In the data rows, 500 means zero.
Here are some numbered points:
array([678, 286, 577, 912, 999, 506, 817, 329]) 0
array([188, 700, 444, 222, 337, 734, 311, 736]) 1
array([119, 761, 564, 395, 445, 404, 490, 700]) 2
array([778, 202, 492, 693, 815, 427, 643, 393]) 3
array([491, 609, 536, 713, 512, 506, 638, 435]) 4
array([875, 0, 606, 999, 999, 510, 857, 159]) 5
array([592, 481, 458, 676, 489, 474, 511, 404]) 6
array([343, 563, 383, 335, 55, 788, 296, 610]) 7
array([419, 620, 411, 391, 84, 744, 293, 640]) 8
array([340, 666, 329, 368, 213, 503, 305, 628]) 9
array([479, 534, 598, 652, 560, 358, 520, 611]) 10
array([505, 496, 543, 560, 413, 509, 490, 550]) 11
array([402, 681, 417, 292, 251, 599, 334, 571]) 12
array([561, 497, 537, 419, 432, 428, 475, 543]) 13
array([468, 554, 601, 716, 773, 498, 692, 379]) 14
array([279, 655, 329, 186, 334, 623, 300, 592]) 15
array([447, 572, 667, 714, 811, 527, 658, 478]) 16
array([315, 712, 410, 201, 224, 667, 286, 676]) 17
array([0, 810, 654, 176, 438, 712, 314, 730]) 18
array([398, 603, 450, 510, 391, 505, 425, 521]) 19
array([591, 405, 485, 520, 538, 401, 509, 486]) 20
array([613, 499, 660, 829, 819, 627, 802, 402]) 21
array([606, 427, 445, 653, 739, 328, 629, 318]) 22
array([99, 707, 459, 100, 264, 624, 301, 651]) 23
array([601, 475, 527, 830, 588, 552, 671, 382]) 24
array([328, 666, 623, 634, 578, 440, 589, 474]) 25
array([509, 547, 461, 369, 370, 431, 450, 559]) 26
array([677, 432, 455, 526, 610, 322, 571, 395]) 27
array([700, 331, 525, 774, 994, 432, 723, 181]) 28
array([680, 426, 498, 472, 523, 418, 509, 462]) 29
array([689, 410, 463, 413, 432, 409, 514, 362]) 30
array([521, 540, 350, 367, 287, 505, 422, 585]) 31
array([200, 728, 415, 234, 387, 609, 307, 592]) 32
array([626, 393, 425, 328, 300, 526, 483, 583]) 33
array([388, 623, 512, 569, 586, 474, 613, 448]) 34
array([465, 609, 549, 502, 397, 465, 506, 473]) 35
array([200, 665, 568, 531, 496, 513, 455, 521]) 36
array([515, 435, 462, 449, 188, 683, 406, 562]) 37
array([163, 718, 286, 113, 238, 671, 128, 695]) 38
array([522, 576, 475, 407, 106, 830, 384, 684]) 39
array([627, 453, 416, 489, 461, 436, 456, 422]) 40
array([622, 376, 529, 781, 883, 367, 604, 295]) 41
array([336, 672, 651, 441, 379, 410, 490, 500]) 42
array([511, 532, 555, 480, 553, 406, 480, 395]) 43
array([735, 396, 454, 652, 696, 424, 630, 443]) 44
array([122, 723, 558, 249, 476, 539, 412, 574]) 45
array([688, 396, 424, 487, 583, 433, 571, 470]) 46
array([626, 370, 570, 645, 787, 383, 604, 321]) 47
array([764, 219, 505, 697, 944, 364, 571, 237]) 48
array([668, 418, 459, 493, 597, 314, 533, 590]) 49
array([690, 376, 470, 755, 763, 451, 598, 392]) 50
array([508, 500, 474, 383, 274, 455, 411, 605]) 51
array([513, 527, 552, 441, 476, 385, 499, 533]) 52
array([16, 660, 630, 283, 544, 557, 361, 640]) 53
array([485, 576, 468, 560, 356, 487, 411, 437]) 54
array([453, 684, 614, 631, 515, 460, 662, 566]) 55
array([576, 471, 471, 597, 412, 479, 481, 352]) 56
array([642, 476, 337, 460, 380, 418, 489, 401]) 57
array([574, 502, 498, 564, 403, 508, 523, 439]) 58
array([580, 426, 556, 544, 610, 404, 521, 368]) 59
array([271, 703, 641, 512, 482, 447, 445, 599]) 60
array([599, 407, 574, 852, 810, 591, 780, 346]) 61
array([397, 560, 583, 510, 641, 482, 609, 498]) 62
array([486, 562, 537, 450, 389, 425, 410, 446]) 63
array([346, 671, 605, 603, 450, 509, 634, 521]) 64
array([720, 234, 393, 502, 574, 418, 502, 457]) 65
array([755, 112, 458, 615, 792, 410, 587, 448]) 66
array([515, 441, 439, 392, 84, 723, 466, 568]) 67
array([678, 299, 519, 625, 737, 495, 597, 386]) 68
array([693, 170, 614, 884, 999, 375, 769, 160]) 69
array([853, 0, 653, 999, 999, 614, 874, 239]) 70
array([0, 836, 655, 145, 505, 720, 240, 731]) 71
array([610, 435, 332, 373, 375, 529, 348, 562]) 72
array([240, 710, 618, 516, 426, 453, 441, 579]) 73
array([440, 628, 409, 328, 358, 535, 365, 621]) 74
array([549, 480, 469, 513, 503, 349, 483, 458]) 75
array([660, 411, 460, 507, 544, 332, 542, 467]) 76
array([405, 697, 680, 667, 586, 518, 664, 454]) 77
array([727, 320, 404, 467, 615, 435, 587, 471]) 78
array([233, 734, 542, 472, 437, 473, 519, 588]) 79
array([644, 336, 530, 492, 512, 283, 504, 455]) 80
array([750, 185, 619, 843, 999, 514, 679, 325]) 81
array([779, 310, 394, 570, 577, 466, 584, 444]) 82
array([88, 738, 497, 171, 351, 698, 233, 682]) 83
array([30, 781, 615, 303, 448, 605, 327, 622]) 84
array([535, 448, 433, 574, 346, 466, 544, 449]) 85
array([684, 378, 490, 681, 878, 384, 559, 375]) 86
array([663, 380, 504, 552, 606, 440, 512, 353]) 87
array([535, 571, 455, 424, 144, 634, 411, 599]) 88
array([612, 422, 476, 563, 605, 340, 542, 432]) 89
array([774, 319, 522, 748, 627, 518, 632, 286]) 90
array([652, 543, 558, 532, 528, 447, 529, 510]) 91
array([524, 498, 430, 282, 78, 654, 397, 630]) 92
array([560, 508, 451, 530, 429, 461, 427, 508]) 93
array([363, 602, 426, 304, 159, 779, 269, 621]) 94
array([636, 359, 462, 628, 605, 326, 539, 407]) 95
array([702, 269, 455, 650, 769, 340, 617, 308]) 96
array([572, 468, 573, 614, 601, 454, 554, 466]) 97
array([672, 0, 574, 972, 999, 482, 786, 112]) 98
array([77, 792, 455, 124, 378, 733, 219, 608]) 99
array([678, 342, 475, 630, 721, 356, 526, 479]) 100
array([262, 667, 551, 327, 544, 524, 454, 475]) 101
array([473, 519, 452, 424, 144, 540, 456, 437]) 102
array([656, 335, 571, 888, 664, 617, 693, 337]) 103
array([775, 0, 686, 999, 999, 632, 879, 259]) 104
array([584, 481, 532, 561, 477, 497, 533, 538]) 105
array([464, 538, 511, 629, 591, 434, 702, 361]) 106
array([691, 264, 533, 723, 617, 523, 596, 344]) 107
array([446, 632, 513, 609, 477, 439, 559, 492]) 108
array([630, 510, 509, 516, 582, 400, 519, 522]) 109
array([113, 750, 548, 342, 371, 553, 379, 759]) 110
array([352, 605, 698, 531, 414, 348, 592, 490]) 111
array([334, 603, 449, 346, 285, 498, 353, 514]) 112
array([462, 516, 491, 446, 222, 506, 371, 566]) 113
array([677, 336, 541, 889, 746, 693, 688, 329]) 114
array([622, 457, 422, 441, 386, 425, 435, 443]) 115
array([546, 465, 405, 470, 295, 504, 506, 569]) 116
array([260, 730, 384, 199, 286, 668, 303, 731]) 117
array([803, 0, 734, 999, 999, 584, 795, 309]) 118
array([464, 589, 442, 593, 447, 530, 571, 504]) 119
array([410, 636, 395, 353, 363, 538, 429, 564]) 120
array([814, 88, 631, 921, 999, 554, 800, 277]) 121
array([816, 173, 589, 844, 846, 490, 771, 370]) 122
array([166, 658, 611, 299, 352, 494, 508, 759]) 123
array([124, 695, 566, 367, 479, 542, 376, 679]) 124
array([224, 735, 603, 479, 552, 534, 509, 628]) 125
array([427, 584, 505, 377, 349, 418, 408, 608]) 126
array([327, 693, 595, 636, 548, 481, 582, 555]) 127
array([633, 361, 507, 567, 527, 443, 451, 459]) 128
array([445, 542, 519, 692, 629, 498, 649, 514]) 129
array([303, 716, 469, 340, 275, 437, 374, 604]) 130
array([227, 711, 632, 486, 447, 380, 509, 640]) 131
array([614, 486, 560, 594, 632, 511, 512, 429]) 132
array([576, 430, 445, 474, 608, 385, 611, 376]) 133
array([696, 247, 509, 723, 754, 503, 636, 410]) 134
array([592, 465, 472, 512, 593, 447, 502, 448]) 135
array([604, 512, 455, 406, 213, 538, 463, 545]) 136
array([545, 435, 399, 498, 545, 283, 563, 543]) 137
array([241, 656, 415, 84, 299, 690, 300, 707]) 138
array([514, 438, 477, 465, 456, 413, 551, 424]) 139
array([436, 582, 402, 420, 164, 720, 397, 539]) 140
array([516, 579, 619, 677, 632, 484, 588, 483]) 141
array([571, 447, 609, 917, 835, 574, 725, 350]) 142
array([654, 357, 546, 558, 615, 359, 548, 432]) 143
array([278, 678, 425, 270, 290, 637, 292, 639]) 144
array([582, 528, 485, 433, 275, 388, 436, 376]) 145
array([514, 491, 382, 487, 417, 384, 513, 465]) 146
array([228, 623, 632, 420, 455, 476, 431, 559]) 147
array([630, 462, 525, 583, 569, 476, 575, 439]) 148
array([736, 152, 499, 932, 999, 396, 765, 253]) 149
array([214, 717, 585, 469, 446, 485, 484, 598]) 150
array([653, 425, 423, 440, 466, 337, 493, 386]) 151
array([627, 286, 491, 643, 793, 330, 544, 419]) 152
array([378, 591, 585, 728, 595, 534, 682, 393]) 153
array([762, 65, 643, 934, 999, 633, 800, 239]) 154
array([660, 421, 434, 488, 541, 380, 520, 447]) 155
array([624, 443, 503, 568, 549, 414, 486, 406]) 156
array([398, 617, 458, 283, 371, 465, 360, 658]) 157
array([686, 245, 502, 665, 825, 362, 652, 431]) 158
array([537, 450, 650, 753, 774, 455, 802, 350]) 159
array([245, 662, 570, 455, 421, 426, 511, 620]) 160
array([569, 402, 525, 489, 454, 503, 470, 348]) 161
array([563, 469, 668, 803, 852, 414, 743, 322]) 162
array([560, 490, 700, 839, 945, 364, 730, 303]) 163
array([603, 501, 445, 553, 442, 494, 546, 408]) 164
array([490, 584, 468, 432, 73, 672, 368, 689]) 165
array([144, 735, 435, 160, 348, 663, 254, 668]) 166
array([421, 657, 350, 323, 156, 621, 334, 528]) 167
array([671, 314, 484, 593, 716, 350, 519, 311]) 168
array([221, 696, 577, 409, 462, 498, 474, 527]) 169
array([675, 483, 394, 316, 324, 540, 349, 589]) 170
array([752, 365, 575, 859, 986, 482, 669, 370]) 171
array([496, 514, 423, 567, 498, 485, 532, 431]) 172
array([506, 449, 565, 730, 592, 561, 669, 507]) 173
array([748, 252, 536, 782, 910, 378, 665, 217]) 174
array([631, 429, 511, 554, 479, 354, 518, 385]) 175
array([284, 653, 345, 173, 325, 619, 314, 541]) 176
array([705, 324, 466, 798, 931, 425, 620, 318]) 177
array([369, 651, 452, 325, 299, 529, 417, 628]) 178
array([562, 530, 632, 731, 730, 526, 678, 556]) 179
array([578, 497, 526, 354, 289, 651, 415, 560]) 180
array([0, 761, 593, 191, 387, 578, 365, 697]) 181
array([602, 458, 495, 574, 609, 456, 552, 444]) 182
array([706, 233, 485, 746, 983, 412, 628, 285]) 183
array([401, 617, 459, 279, 179, 779, 359, 644]) 184
array([731, 265, 447, 648, 713, 479, 615, 468]) 185
New points follow, each followed by the number of its nearest point above.
array([426, 564, 494, 364, 0, 999, 407, 857]) -> 39
array([563, 492, 403, 504, 276, 471, 448, 496]) -> 116
array([595, 488, 594, 777, 913, 487, 706, 406]) -> 162
array([631, 468, 623, 755, 732, 461, 692, 453]) -> 179
array([596, 485, 474, 352, 243, 526, 425, 566]) -> 136
array([353, 604, 431, 327, 221, 604, 332, 551]) -> 12
array([714, 331, 482, 526, 562, 428, 494, 368]) -> 87
array([588, 428, 601, 668, 635, 364, 682, 462]) -> 97
array([370, 679, 425, 305, 403, 605, 353, 493]) -> 120
array([382, 690, 401, 254, 283, 527, 315, 615]) -> 12
array([427, 592, 375, 197, 247, 602, 306, 637]) -> 12
array([661, 320, 476, 633, 699, 412, 564, 451]) -> 100
array([135, 701, 630, 337, 397, 567, 393, 755]) -> 110
array([0, 694, 595, 203, 409, 601, 336, 754]) -> 181
array([228, 628, 595, 488, 440, 434, 490, 643]) -> 160
array([552, 535, 474, 336, 251, 641, 407, 503]) -> 180
array([714, 385, 422, 651, 552, 322, 561, 392]) -> 95
array([474, 539, 427, 357, 219, 571, 345, 510]) -> 113
array([630, 445, 559, 616, 627, 533, 537, 430]) -> 132
array([358, 620, 515, 646, 650, 484, 615, 487]) -> 34
array([555, 483, 564, 375, 356, 522, 446, 561]) -> 13
array([323, 655, 415, 306, 385, 548, 298, 488]) -> 112
array([509, 546, 421, 417, 216, 622, 457, 598]) -> 88
array([686, 282, 536, 733, 724, 514, 601, 389]) -> 134
array([462, 557, 393, 434, 66, 687, 354, 686]) -> 165
array([324, 609, 447, 382, 302, 463, 402, 494]) -> 112
array([657, 504, 512, 411, 436, 385, 506, 557]) -> 13
array([364, 632, 611, 609, 595, 483, 648, 493]) -> 25
array([487, 588, 581, 673, 617, 438, 616, 407]) -> 141
array([501, 575, 449, 329, 58, 806, 371, 714]) -> 39
array([510, 559, 454, 486, 342, 500, 487, 548]) -> 116
array([555, 541, 502, 405, 245, 541, 431, 497]) -> 136
array([420, 605, 447, 344, 121, 708, 358, 514]) -> 140
array([731, 105, 576, 858, 933, 470, 708, 290]) -> 81
array([593, 382, 447, 551, 483, 426, 523, 436]) -> 20
array([336, 548, 450, 283, 284, 587, 387, 635]) -> 178
array([592, 489, 560, 628, 466, 429, 493, 536]) -> 105
array([214, 764, 414, 157, 256, 680, 245, 741]) -> 117
array([704, 244, 622, 790, 999, 608, 718, 312]) -> 81
array([567, 470, 467, 452, 417, 401, 496, 522]) -> 13
array([522, 529, 395, 438, 389, 432, 430, 585]) -> 26
array([522, 590, 620, 752, 666, 511, 745, 382]) -> 14
array([326, 607, 601, 525, 453, 582, 579, 529]) -> 64
array([765, 356, 572, 650, 740, 520, 619, 420]) -> 68
array([343, 658, 637, 578, 526, 483, 558, 568]) -> 127
array([560, 527, 410, 266, 353, 620, 334, 558]) -> 170
array([576, 488, 448, 469, 318, 564, 466, 669]) -> 116
array([778, 50, 479, 888, 999, 467, 698, 271]) -> 149
array([602, 471, 534, 602, 535, 530, 569, 563]) -> 105
array([520, 568, 503, 494, 433, 426, 499, 447]) -> 35
array([637, 460, 535, 596, 762, 407, 544, 367]) -> 47
array([567, 486, 497, 418, 415, 452, 437, 539]) -> 13
array([535, 406, 363, 375, 348, 535, 366, 640]) -> 72
array([650, 326, 549, 621, 717, 513, 611, 456]) -> 68
array([623, 406, 443, 396, 435, 371, 453, 607]) -> 13
array([304, 605, 583, 395, 535, 495, 452, 622]) -> 147
array([695, 313, 409, 531, 663, 382, 555, 412]) -> 78
array([554, 553, 422, 459, 415, 494, 460, 453]) -> 93
array([562, 440, 493, 672, 543, 498, 541, 455]) -> 6
array([616, 531, 428, 554, 486, 484, 535, 456]) -> 164
array([579, 474, 589, 900, 994, 416, 741, 215]) -> 163
array([512, 555, 533, 430, 237, 475, 420, 527]) -> 113
array([368, 661, 650, 494, 596, 467, 580, 527]) -> 62
array([410, 525, 592, 653, 514, 388, 701, 391]) -> 106
array([417, 626, 480, 299, 0, 999, 322, 921]) -> 39
array([536, 543, 395, 339, 53, 793, 459, 739]) -> 39
array([666, 401, 516, 677, 441, 448, 572, 372]) -> 6
array([725, 248, 528, 785, 901, 337, 682, 246]) -> 174
array([772, 163, 516, 891, 999, 370, 776, 202]) -> 149
array([319, 587, 448, 220, 401, 553, 326, 680]) -> 157
array([863, 0, 550, 992, 999, 482, 747, 207]) -> 5
array([248, 784, 516, 429, 465, 505, 393, 519]) -> 169
array([402, 580, 467, 273, 360, 481, 471, 697]) -> 157
array([496, 458, 582, 416, 524, 423, 468, 549]) -> 52
array([669, 305, 591, 954, 998, 534, 906, 291]) -> 0
array([602, 460, 421, 419, 520, 391, 538, 456]) -> 155
array([496, 553, 418, 371, 378, 383, 462, 532]) -> 26
array([664, 461, 429, 390, 362, 392, 387, 416]) -> 115
array([546, 448, 493, 464, 410, 447, 539, 473]) -> 139
array([596, 362, 601, 907, 820, 611, 879, 388]) -> 61
array([530, 548, 469, 423, 142, 581, 409, 421]) -> 102
array([542, 617, 574, 804, 766, 494, 704, 382]) -> 14
array([617, 466, 526, 578, 556, 467, 583, 462]) -> 148
array([683, 363, 537, 561, 504, 486, 463, 461]) -> 128
array([432, 647, 637, 509, 449, 478, 549, 540]) -> 35
array([590, 417, 522, 484, 453, 459, 600, 389]) -> 139
array([363, 644, 432, 329, 276, 564, 375, 619]) -> 178
array([449, 512, 459, 335, 212, 577, 376, 540]) -> 113
array([477, 491, 509, 515, 378, 477, 465, 521]) -> 11
array([586, 479, 511, 600, 465, 462, 537, 493]) -> 105
array([241, 666, 579, 269, 373, 518, 509, 529]) -> 169
array([743, 345, 414, 621, 610, 333, 539, 390]) -> 95
array([582, 428, 539, 653, 537, 429, 561, 507]) -> 97
array([636, 385, 477, 525, 362, 366, 529, 443]) -> 175
array([605, 517, 437, 341, 320, 569, 393, 626]) -> 170
array([480, 546, 442, 536, 330, 554, 410, 489]) -> 54
array([361, 663, 610, 627, 622, 482, 599, 460]) -> 25
array([433, 588, 559, 674, 519, 569, 591, 469]) -> 4
array([583, 442, 450, 414, 299, 486, 496, 562]) -> 116
array([666, 378, 441, 425, 389, 546, 477, 555]) -> 33
array([413, 627, 513, 234, 356, 431, 344, 621]) -> 157
array([556, 542, 376, 454, 262, 535, 398, 578]) -> 31
array([284, 688, 435, 255, 336, 595, 350, 616]) -> 144
array([460, 555, 453, 418, 259, 581, 341, 572]) -> 113
array([660, 436, 497, 554, 658, 426, 565, 362]) -> 87
array([643, 380, 525, 526, 560, 432, 583, 380]) -> 87
array([706, 230, 545, 750, 977, 435, 709, 361]) -> 183
array([203, 764, 378, 109, 353, 703, 248, 646]) -> 166
array([570, 507, 492, 510, 502, 517, 500, 478]) -> 105
array([671, 437, 467, 568, 593, 318, 544, 373]) -> 27
array([561, 560, 511, 445, 351, 464, 422, 483]) -> 63
array([657, 387, 672, 943, 992, 558, 800, 400]) -> 0
array([434, 602, 408, 254, 341, 441, 395, 625]) -> 157
array([392, 632, 617, 545, 447, 456, 655, 567]) -> 64
array([609, 372, 502, 684, 646, 393, 508, 398]) -> 95
array([590, 536, 524, 520, 374, 494, 482, 476]) -> 58
array([530, 597, 434, 381, 182, 587, 444, 683]) -> 88
array([612, 468, 489, 477, 499, 450, 431, 463]) -> 40
array([678, 382, 552, 525, 647, 396, 529, 349]) -> 87
array([286, 637, 473, 280, 294, 655, 306, 703]) -> 144
array([461, 569, 517, 631, 611, 447, 712, 433]) -> 106
array([616, 284, 542, 815, 944, 524, 733, 316]) -> 0
array([599, 475, 504, 582, 507, 464, 506, 495]) -> 105
array([691, 323, 478, 609, 678, 424, 535, 493]) -> 100
array([702, 308, 514, 614, 804, 481, 595, 363]) -> 68
array([707, 337, 468, 570, 725, 346, 556, 434]) -> 100
array([611, 459, 395, 456, 345, 328, 463, 471]) -> 115
array([263, 713, 403, 267, 286, 652, 343, 661]) -> 144
array([475, 548, 470, 450, 361, 457, 432, 460]) -> 63
array([700, 302, 507, 502, 646, 340, 544, 450]) -> 143
array([353, 662, 441, 299, 299, 508, 355, 632]) -> 178
array([698, 310, 497, 558, 652, 348, 554, 428]) -> 143
array([289, 705, 645, 485, 312, 453, 512, 563]) -> 42
array([504, 471, 454, 542, 474, 461, 536, 422]) -> 172
array([768, 233, 595, 849, 999, 496, 703, 239]) -> 81
array([357, 679, 349, 302, 153, 855, 288, 602]) -> 94
array([419, 627, 565, 588, 428, 444, 578, 386]) -> 108
array([720, 194, 644, 760, 999, 558, 727, 390]) -> 81
array([616, 453, 493, 572, 519, 277, 439, 493]) -> 75
array([513, 476, 525, 461, 418, 438, 491, 565]) -> 13
array([625, 496, 606, 768, 805, 484, 706, 282]) -> 162
array([0, 809, 620, 65, 475, 716, 198, 667]) -> 71
array([99, 714, 590, 371, 346, 556, 438, 682]) -> 110
array([398, 634, 664, 587, 466, 497, 589, 501]) -> 64
array([760, 227, 590, 825, 999, 451, 729, 338]) -> 81
array([385, 541, 595, 433, 418, 455, 562, 498]) -> 35
array([614, 482, 545, 406, 288, 534, 449, 484]) -> 136
array([707, 253, 563, 742, 817, 429, 641, 272]) -> 174
array([379, 598, 478, 335, 366, 469, 445, 574]) -> 126
array([434, 603, 373, 324, 337, 606, 329, 623]) -> 74
array([240, 622, 463, 285, 422, 630, 313, 590]) -> 32
array([342, 590, 431, 379, 294, 572, 361, 653]) -> 178
array([420, 661, 553, 601, 555, 501, 610, 493]) -> 34
array([603, 394, 542, 512, 622, 350, 565, 325]) -> 59
array([446, 690, 640, 582, 565, 438, 643, 594]) -> 55
array([597, 501, 500, 560, 413, 517, 561, 427]) -> 58
array([410, 576, 507, 329, 342, 488, 445, 612]) -> 126
array([709, 318, 488, 705, 524, 542, 553, 415]) -> 107
array([540, 473, 441, 485, 414, 400, 478, 483]) -> 146
array([619, 504, 513, 477, 677, 417, 492, 511]) -> 109
array([496, 549, 649, 677, 630, 531, 656, 529]) -> 141
array([609, 422, 463, 328, 258, 509, 454, 508]) -> 33
array([587, 491, 423, 480, 464, 295, 433, 431]) -> 75
array([587, 432, 520, 540, 631, 417, 552, 439]) -> 182
array([536, 501, 402, 263, 152, 615, 379, 516]) -> 92
array([699, 294, 431, 546, 551, 402, 487, 421]) -> 65
array([630, 451, 494, 525, 553, 308, 560, 488]) -> 76
array([784, 143, 520, 983, 999, 393, 824, 166]) -> 149
array([271, 665, 550, 383, 447, 503, 442, 556]) -> 169
array([589, 477, 448, 420, 317, 480, 447, 483]) -> 115
array([506, 566, 437, 401, 380, 364, 453, 483]) -> 26
array([603, 515, 439, 399, 246, 561, 426, 536]) -> 136
array([634, 385, 522, 640, 631, 336, 573, 412]) -> 95
array([585, 402, 487, 507, 577, 449, 605, 289]) -> 133
array([496, 556, 648, 681, 576, 400, 559, 417]) -> 141
array([303, 697, 441, 306, 429, 570, 326, 610]) -> 32
array([464, 631, 436, 376, 422, 516, 412, 505]) -> 120
array([539, 565, 405, 471, 411, 448, 493, 459]) -> 146
array([579, 476, 576, 482, 608, 460, 569, 546]) -> 109
array([349, 644, 436, 279, 351, 482, 348, 620]) -> 157
array([347, 692, 581, 622, 463, 564, 567, 488]) -> 64
array([195, 684, 526, 335, 467, 498, 390, 651]) -> 124
array([618, 434, 375, 377, 405, 445, 494, 535]) -> 115
array([339, 671, 563, 581, 498, 453, 571, 581]) -> 127
array([627, 405, 421, 397, 371, 397, 392, 477]) -> 115
array([630, 437, 438, 426, 387, 470, 501, 489]) -> 115
array([613, 448, 444, 366, 283, 475, 491, 537]) -> 33
array([337, 737, 392, 314, 298, 634, 330, 697]) -> 144
array([593, 492, 539, 805, 611, 586, 673, 404]) -> 24
array([528, 560, 365, 355, 227, 540, 402, 515]) -> 31
array([688, 364, 574, 677, 712, 469, 540, 451]) -> 68
array([675, 434, 506, 571, 622, 414, 486, 314]) -> 87
array([196, 626, 586, 381, 420, 476, 388, 620]) -> 147
array([590, 374, 494, 453, 526, 348, 503, 520]) -> 20
array([416, 589, 505, 609, 446, 598, 620, 511]) -> 119
array([187, 712, 617, 479, 459, 514, 467, 569]) -> 150
array([629, 447, 427, 423, 391, 443, 507, 511]) -> 115
array([377, 665, 435, 316, 316, 573, 413, 653]) -> 178
array([682, 405, 490, 542, 579, 318, 554, 463]) -> 76
array([709, 295, 534, 586, 606, 431, 600, 329]) -> 87
array([312, 585, 653, 582, 515, 457, 550, 608]) -> 127
array([609, 441, 392, 351, 341, 532, 467, 618]) -> 33
array([627, 308, 441, 632, 634, 340, 543, 426]) -> 95
array([759, 218, 565, 715, 904, 429, 707, 226]) -> 174
array([408, 579, 418, 297, 282, 628, 298, 621]) -> 12
array([546, 571, 444, 434, 206, 584, 437, 598]) -> 88
array([706, 462, 498, 478, 488, 420, 459, 495]) -> 29
array([485, 567, 566, 798, 759, 550, 722, 444]) -> 14
array([647, 502, 518, 540, 615, 321, 546, 321]) -> 27
array([653, 345, 427, 620, 607, 318, 563, 397]) -> 95
array([655, 467, 641, 796, 848, 557, 824, 405]) -> 21
array([318, 634, 436, 343, 294, 547, 335, 685]) -> 178
array([283, 611, 451, 320, 319, 523, 383, 627]) -> 178
array([634, 341, 607, 869, 801, 631, 874, 335]) -> 61
array([577, 545, 379, 406, 333, 557, 411, 595]) -> 31
array([484, 531, 337, 375, 325, 495, 332, 579]) -> 31
array([621, 304, 483, 587, 485, 295, 555, 459]) -> 80
array([532, 422, 508, 610, 481, 469, 521, 498]) -> 105
array([570, 524, 475, 311, 161, 697, 395, 653]) -> 92
array([399, 621, 586, 543, 512, 594, 583, 397]) -> 34
array([769, 166, 402, 740, 818, 399, 634, 392]) -> 3
array([680, 413, 591, 588, 652, 368, 556, 402]) -> 143
array([372, 633, 548, 620, 589, 482, 615, 471]) -> 34
array([548, 461, 473, 541, 454, 460, 441, 449]) -> 93
array([475, 562, 546, 583, 539, 449, 604, 350]) -> 106
array([675, 325, 538, 627, 717, 436, 600, 406]) -> 68
array([589, 454, 487, 428, 403, 462, 492, 562]) -> 13
array([545, 573, 560, 488, 367, 514, 477, 502]) -> 35
array([346, 683, 608, 573, 569, 387, 572, 592]) -> 127
array([701, 255, 500, 907, 999, 308, 713, 249]) -> 149
array([609, 364, 492, 560, 601, 413, 552, 325]) -> 87
array([511, 515, 557, 724, 581, 538, 647, 522]) -> 173
array([662, 292, 491, 717, 716, 537, 599, 440]) -> 134
array([642, 377, 602, 511, 511, 470, 446, 460]) -> 128
array([372, 660, 512, 381, 291, 521, 401, 698]) -> 178
array([683, 365, 470, 655, 615, 272, 633, 361]) -> 95
array([511, 503, 678, 599, 634, 453, 634, 537]) -> 141
array([284, 630, 625, 558, 492, 532, 499, 517]) -> 36
array([479, 539, 390, 417, 294, 475, 469, 571]) -> 31
array([484, 517, 453, 357, 249, 455, 445, 518]) -> 51
array([277, 663, 602, 430, 445, 469, 509, 654]) -> 160
array([292, 636, 440, 231, 295, 640, 295, 610]) -> 144
array([108, 723, 297, 150, 214, 702, 221, 745]) -> 38
array([655, 268, 501, 732, 790, 482, 628, 361]) -> 134
array([433, 549, 461, 371, 156, 681, 308, 496]) -> 140
array([570, 557, 360, 366, 292, 463, 432, 633]) -> 31
array([486, 528, 438, 406, 228, 499, 394, 538]) -> 113
array([0, 771, 547, 236, 415, 617, 327, 735]) -> 181
array([706, 344, 529, 715, 913, 335, 609, 364]) -> 86
array([296, 671, 448, 373, 306, 551, 335, 548]) -> 112
array([461, 526, 593, 730, 642, 464, 737, 577]) -> 129
array([376, 653, 438, 319, 301, 543, 415, 609]) -> 178
array([541, 556, 414, 347, 327, 557, 389, 613]) -> 31
array([478, 612, 406, 303, 156, 674, 342, 567]) -> 167
array([175, 687, 634, 418, 549, 491, 476, 631]) -> 125
array([88, 735, 543, 308, 519, 624, 440, 716]) -> 124
array([691, 364, 551, 601, 771, 345, 673, 327]) -> 47
array([495, 488, 565, 648, 610, 432, 620, 439]) -> 97
array([537, 513, 455, 400, 267, 562, 408, 519]) -> 136
array([669, 363, 534, 838, 957, 444, 714, 391]) -> 171
array([511, 570, 505, 409, 240, 546, 507, 442]) -> 102
array([623, 362, 479, 574, 693, 404, 491, 301]) -> 168
array([526, 490, 406, 279, 273, 548, 388, 611]) -> 31
array([643, 529, 505, 419, 241, 587, 416, 530]) -> 136
array([387, 607, 390, 264, 460, 605, 312, 592]) -> 74
array([353, 595, 574, 546, 388, 427, 521, 435]) -> 35
array([486, 569, 473, 460, 377, 471, 456, 455]) -> 63
array([697, 361, 605, 932, 999, 513, 894, 283]) -> 0
array([494, 544, 461, 355, 337, 483, 348, 404]) -> 63
array([378, 664, 332, 315, 412, 628, 342, 500]) -> 120
array([644, 389, 395, 510, 488, 409, 447, 426]) -> 40
array([525, 557, 621, 742, 685, 473, 696, 478]) -> 179
array([628, 457, 539, 761, 795, 425, 636, 382]) -> 50
array([608, 469, 445, 527, 464, 299, 480, 542]) -> 75
array([341, 663, 421, 210, 385, 462, 300, 586]) -> 157
array([710, 319, 502, 709, 821, 553, 672, 444]) -> 134
array([556, 506, 462, 353, 303, 575, 408, 538]) -> 180
array([501, 600, 465, 242, 112, 776, 347, 620]) -> 184
array([373, 573, 604, 697, 591, 558, 654, 446]) -> 153
array([388, 655, 353, 182, 249, 682, 221, 691]) -> 17
array([518, 617, 532, 475, 52, 662, 456, 681]) -> 165
array([583, 445, 438, 457, 314, 497, 403, 580]) -> 116
array([0, 755, 659, 199, 374, 629, 354, 697]) -> 181
array([322, 635, 512, 622, 476, 550, 607, 472]) -> 64
array([228, 670, 413, 216, 311, 650, 281, 647]) -> 144
array([552, 517, 420, 335, 273, 551, 473, 439]) -> 136
array([691, 414, 513, 715, 379, 542, 549, 420]) -> 6
array([448, 616, 573, 499, 375, 456, 576, 416]) -> 35
array([484, 520, 470, 424, 177, 542, 365, 643]) -> 113
array([604, 456, 397, 316, 360, 574, 371, 652]) -> 170
array([623, 384, 529, 636, 555, 527, 574, 477]) -> 148
array([563, 418, 420, 598, 364, 520, 434, 327]) -> 56
array([582, 546, 365, 401, 321, 457, 442, 623]) -> 31
array([14, 791, 339, 0, 361, 712, 126, 573]) -> 99
array([255, 696, 469, 224, 368, 572, 316, 558]) -> 32
